Where one turn sends some rows of the set: a few examples, then the rows asked
Pize: [ 13  -5 -24  -6   2  23 -22 -12   0   1 -16   9 -49  -3  12 -26   5  21
 -20  14  -4]
Lapi: [  5   9   0  33  11   5  -7  18   4  26   6  46 -14 -10  29  -6  11  10
   4 -46 -34]
zusu: [ 12  -9   1  -2 -23  -5   4  30   0 -15   6 -12 -20  16   2  24  -2  -4
 -24 -22   5]
fadud: [  9  -3 -29 -13   2   7 -20   1   1   8 -14  12 -24  -5  26 -46  11  27
 -22  20  -2]
Lafi: [  3  19 -24 -21  -5  16 -15   4  -6  -3 -21   7 -30 -31  15 -29  12  11
 -31  14  -4]
kuzo: [ 10  22 -26  19  -2   0 -24  27  25  32   0  25 -26  -4  33  -6   1   4
   2 -38 -34]
vadil: [-25  13  14  11   9 -20 -16   0   5  -8  19  11  20  22  12   7  -2  34
  -2  18 -10]
fofu: [  2  45   8   1   9 -10  -4  26  10  14  -1  -4  11  -1  -8 -19  14 -10
 -53  -6   3]
vez: [-10  19  29  19   2 -28   9  -2  11   4   6  16  12  19  39 -10  -7  30
  -4  15  -1]
liku: [ -5  26  -9  27 -14   0  26  17   4 -25  10  39 -21   0 -29 -13  -3   2
   3  -5 -21]
burom: [  3   7 -29  -7 -22  12 -12  17  -8  -7 -38   1 -30 -12   7 -31  13  16
 -13  11  -1]
ratuf: [ 11  24  -2  28   2  -9  -5  10  12  35   8  42 -21 -20  34   3   8 -11
  -1 -39 -14]
toba: [-16   8  18  15   7 -27 -12  -1   5 -18  10  21   3  24  26  -2 -13  30
  -3  26 -11]
maf: [  6  17  -8  20 -10  10  -3  28   3  20   5  32 -26 -10  44  -3 -16  -8
   3 -48 -14]
viz: [ 21  -2  -2  23 -34  -4  -1  21   2  -4  24 -12 -20  13  -1  21  -6   5
 -18 -24   3]
gam: [  1  33   9  -4  12  -8 -10  21  14  24   2  -2  12  -5 -15 -19  20 -10
 -48 -13  -1]
fabo: [  7  21  -8  15  -5  16  23   6   6 -16  11  48  -8  11 -28 -27  16  11
  -3 -17 -16]
Veved: [ 18 -11  -2  -4 -35  -5  -4  15   4  15  22   2 -17  15   2  21  -2  -2
 -38 -16   1]
zega: [  5   6 -35   8   3   7 -23  -2 -20  -9 -13  14 -29 -18   0 -20  15  26
 -18  28   8]
Rafar: [  9  17 -14  51   9   6 -10   8  15  27   3  24 -27 -21  39 -19   1  16
   7 -26 -25]
zofe: [ -8  10  24  11   0 -30 -13   7  -5  -5  15  -6   4  18  16   0 -17  26
  13  22  -5]
rilez: [  2  21  -2  19  -7  17  30   9  12 -18   9  36  -2   5 -27 -23  14  11
   7 -15 -22]
Vuga: [ -7  16   3  20  10 -32  -9  12   0   7  13  16  -1  15  33   4 -26  31
  -8  31 -21]
gasa: [ -4  29   5  16  15   4  -1  20  14  15   0  -8  26  -7  -9 -33  26  -5
 -31 -18   6]
pono: [ 17  18  -8  39  23  11  -9  20  17  32  -7  14 -12 -10  42   1  -7   5
  -3 -33 -28]
loza: [-10  17 -26  -7  -4  36 -24  12 -18  -9 -15  12 -25  -6  -2 -35   4  15
  -6  16  -1]
gused: [ 11   2 -29  -3 -11  19 -27   1 -13   4 -30   2 -34  -8  17 -28  13  13
 -21  16  -1]
voke: [  1  24   1  15   3  24  20   6   8 -20   8  37  -3   8 -30   3   6   3
   9 -16 -19]
vob: [ 18  -7  -2  15 -33 -13   7  21  -5  -5  20  -8 -26   4  -3  24  -5   2
 -25 -16   1]
bur: [-23  15  35  13  16 -18 -18   9  -6   2  22  18  11  15  25  -5 -13  17
 -14  12  11]
vup: [ -2  33  21   1  17  -1  -5  14  11  17 -10   3  -4  -4 -16 -19  22 -20
 -39 -21  10]
lakep: [ -7  13  16  13  30 -32   1  10   5 -13   5  20  -4  23  25 -12 -18  21
  -3  28  -9]
raru: [ 10  28 -11  34  16  -3 -12  12  14  27  -1  33 -10 -13  42  -7  -1  -6
   5 -39 -26]

raru goes to toba
Rafar goes to Vuga
Pize goes to pono
And these:
bur goes to loza
vob goes to gam
Lafi goes to Lapi
zusu goes to vup
fofu goes to fabo
Veved goes to gasa
ratuf goes to vadil
vez goes to zega

